First come named turns, each shown by rows before and after it. For each pair of rows after them, which turns, in which order, take the first row to the second? The first pair is done for you.
k_70 (before -> after):
[-27,   4,  37,  28,   5,  -3,  22, -23,   6,   5,   7, -17,   0, -11, -14,
 -27,  23] -> [ -9, -12,  40,   2,  -2,   5,  16, -21, -13,  -2,  -1, -12,  16, -23,  -5,
 -41,  11]
[-14,   8,  12,  20,   2, -14,  -2,  -5,   7,   0,  20,  -9,  18,   7, -16,
 -13,  16] -> [ -1,   0,  20,   3,  -5, -14,  -2,   3, -13,  -7,  17,  -8,  22,  -4, -11,
 -26,  11]
[  7, -17, -20, -10,  16,  20, -10, -13,  -5, -12,  -3,  20,  18,  -3,   1,
 -11, -13] -> [-16,   6, -20,  27,  21,   6,  -1,  -9,  19,   0,   7,   9, -11,   9,  -7,
   4,   1]
k_405 (before -> after):
[-20, -15,   8,  -1,   5,   2,   1,  -8,  20,   6,   7,  -6,   2,  -2,   4,
  -4,  -3] -> [-14, -16,   8,   4,   9,   6,  -9, -13,  17,   3,  -4,  -1,   6,   2,   2,
   0, -11]
[ -3, -16,  12,  -3,  12,  11,  -8, -30,  -3,   4, -13,   3,  24, -11,  -2,
 -14,  -5] -> [ -5,  12,  -3,  25,  10,  -4, -17,  -8,  12,   3, -10,   0, -15,  12,   2,
  18, -16]
[ -7,   9,  12,   2, -16,  -2,  -2,  13,   5, -15,  -1,   4, -17,   0,   7,
  10,  -1] -> [ -8,  -4,  19, -12, -19,   2,   5,   5,  -2, -15,   1,   4,   0, -13,   4,
  -6,  10]
k_943 (before -> after):
[  4,  17,  -6,   6,   3,   2,  -2,   4,   8,  -4, -16,   0,  23,  -1,  -5,
   9,  11] -> [ -1,   0,  19,  12,   3,  -2,  -1, -16,  -4,   1, -12,  -3,  14,  -7,  -2,
 -17,   1]
[ -9,  10, -11,  25,  10,  -7, -10, -24,  -5,  -7, -13, -18, -12,  14, -10,
  -8,  13] -> [  5,  15, -23,   1,   4,   0, -10,  -7,  -8, -13, -22, -20,  16,   4, -10,
  -4,  25]
[-31, -13, -20,  18,  26,   4,  -6, -45,  20,  19,  26,  17,  11,  13, -22,
   5,  -7] -> [ -9, -10, -37, -21,  16,  15,   0, -22,  10,   3,  11,  16,  56,  -2, -19,
  10,  10]
[ -4,  -4,  17,  -2,  -4,   3,  11,  -2, -18,  -8, -12,  -7,  17, -17,  -1,
 -20,   9] -> [-19,   9,   3,  30,   6,  -6,   4,  -3,   8,   3,  -4,  -4, -18,  10,  -6,
   8,   4]
k_136 (before -> after):
[ -5,   2,   7,  13,   1,  -8,   5, -12,   0,   1,  -3,  -4, -14,   6,   1,
  -3,  -7] -> [ -5,   0,   8,   8,  -1, -10,   8, -11,   0,   1,   4,  -4, -13,   5,   0,
  -3,  -4]
[ 23,  17,   3, -14,  -2,   3,  25,  28,   0,   3,  -6,  -6,  13, -10,  -7,
  21,  10] -> [ 23,  15,   0, -17,  -3,   4,  24,  29,  -1,   1,  -2,  -6,  11, -13,  -6,
  19,  10]
[  5, -18,  -9, -23,  14,  16,  -3, -13,  -8,   2, -13,  13,  41,  -8,  -8,
   0,   1] -> [ -1,  -7,  -9, -11,  18,  17,  -4, -14,  -2,   3, -21,   9,  43,  -4, -11,
   4,   8]
[-17,  -6,   2,  -2,  -3, -10,  13, -16,  -8,  18,  15,  -1,   9,   0,  -4,
 -24,  16] -> [ -5, -14,   0, -14,  -6,  -7,   6, -17, -18,  14,  14,   4,   9,  -1,   2,
 -29,   2]
Then:
Between the rows of a pair lie 2 to 3 turns.
[-10,  16,   2,   7,  13,  13,   1,  -7,  15,  -4, -12,  -4,  40,  -4, -13,
   4,  32] -> [-17,  24,  28,  22,   7,  -2,   8,  -1,   5,  -8,  -5, -16,  12,  -9,  -9,
 -14,  33] : k_70 k_943
[ -4,  22, -17,  35,   1, -21,  -4,  12,  32,   7,  -8,  -4, -31,  22,  -3,
  24,   8] -> [ 25,   4, -18,  11,   7,   7, -22,  -5,  10, -12, -49,  11,  33,   8,  -2,
  10,   2] : k_70 k_70 k_136
[ 22,  37, -28,  19,  -8,  -4, -24,  12,  11,   4,   5,   4,  -3,  10,  16,
  35,  -4] -> [ -2,  20, -30,  25,   0,   0, -10, -11,  32,  22,  28,   4,  -3,  13,   5,
  32,   9] : k_943 k_70 k_405
[ 14, -11, -15,  10,   8,   5,  30,  -2,  15,  18,   4, -13,   6,  -3,   0,
   4,  31] -> [ 18, -22,   0,  24,  17,   9,  14, -25,   5,  16, -13,  -6,   9,   2,   3,
  -7,  12] : k_405 k_943
[ 25,  17, -28,  -9,  -2,  11, -17,  10,   0, -12, -18,   2,  43, -14,  -5,
  15,  11] -> [ -5,  21, -18,  -2,  -5,   2,  12,  14,  17,  -1,  12, -16,  30, -20, -16,
   8,  42] : k_70 k_405
[  9,  -9,   7,  25,   8,   4, -26, -10, -13,   1, -17,  14, -21,  13,  11,
  -6, -33] -> [ 27,   7, -25,  -2,   4,  13, -21,  18,  -2,  -9, -27,  16,  14,   9,  10,
  17, -13] : k_70 k_943
[-22,   4,   1,   8,   9,  -4,  -2,  -9,  12,  13,   2,   3, -10,   5,  -6,
  17,   7] -> [-12,  -6,  12, -16,  -6, -13,   6,   3,  -6,   9,  16,   0, -21,  -4,   2,
   0,  -2] : k_136 k_70
[ 2, -3,  7, -7, -9, -6, -3,  5, -6, -1,  7, -3, -4, -4,  6, -9, -7] -> [  4,  -2,  -5, -14,  -6,   4,   0,   6,   1,  -1,   3,   1,  14,  -5,  -1,
   0,   6] : k_70 k_70 k_943
[ 19,   3,  36, -16,  -2, -10,  -7,  -3, -11, -12,  -2,  -4, -12,  18,  -1,
 -42, -11] -> [ 27,  -6,  10, -16,  10,   4, -22, -15,  -3,  -8, -12,  16,   5,  32,  -2,
 -21, -25] : k_405 k_70
[  5,  -7,   8, -13, -13, -10,   7,  12, -12,  -2,  11,  -6,  -8,  -7,   3,
  -9,   7] -> [ 12,  -3,   8,   9,  -2,  -8, -15,  -1, -15,  -4,  -5,   3, -18,   5,   7,
   0, -16] : k_405 k_943 k_70
[  3,  -9,  20,  13,  -3,   9,  -8, -20, -30,  16,  -2,  -1, -14,   0,  -6,
  -8, -25] -> [ 11, -14,   8,  -7,  -4,  21,  -8, -17, -31,  10, -10,   3,  18,  -7,  -5,
  -9, -18] : k_70 k_943 k_943
[ 13,   7, -20,   0,   4,  11, -11,  -1,  14,  -4, -20,   9,  26,   4,   3,
  21,   5] -> [ -9,  11,   7,  -4,  -7,  -4,  20,   9,  11,   0,   5, -14,  16, -13,   0,
  -2,  35] : k_70 k_405
[-19,   6,   7,  -1,   7,  13,  10, -11,   5,  15,  11,  -2,  15,  -1,  -7,
 -22,  20] -> [  2,  -9,   4, -23,   1,  17,  -2, -12, -13,  12,   8,   7,  13,  -5,   3,
 -28,  -3] : k_136 k_136
[-15,  -2,   6,  22,   2, -15,  -6,   6,   8,   7,  27, -22, -37,  10,  -5,
   2, -19] -> [ 19,  10, -14, -17,  -3,   9, -11,  29,  -3, -20, -12, -20,  38,  -6,  -5,
  13,   4] : k_943 k_405 k_136
[ 15,   8,  -6,   9,  -1, -11,  -1,  -3,  12,  17,   0, -11, -25,  10,  -3,
   8,  -4] -> [ 24,  11, -15,  -2,   1,   3,  -2,  -2,  11,   9, -15,  -9,  11,   2,  -7,
  11,   9] : k_943 k_136 k_70
[ 13,  -9, -25,   6,  -7,   8, -19,   8,  16,  10,  -1,  23, -17,  17,   2,
  26, -17] -> [  2, -13,   2,  27,  -2,   5, -21, -13,   7,  10, -10,  19, -23,  16,   3,
   4, -25] : k_943 k_943 k_136
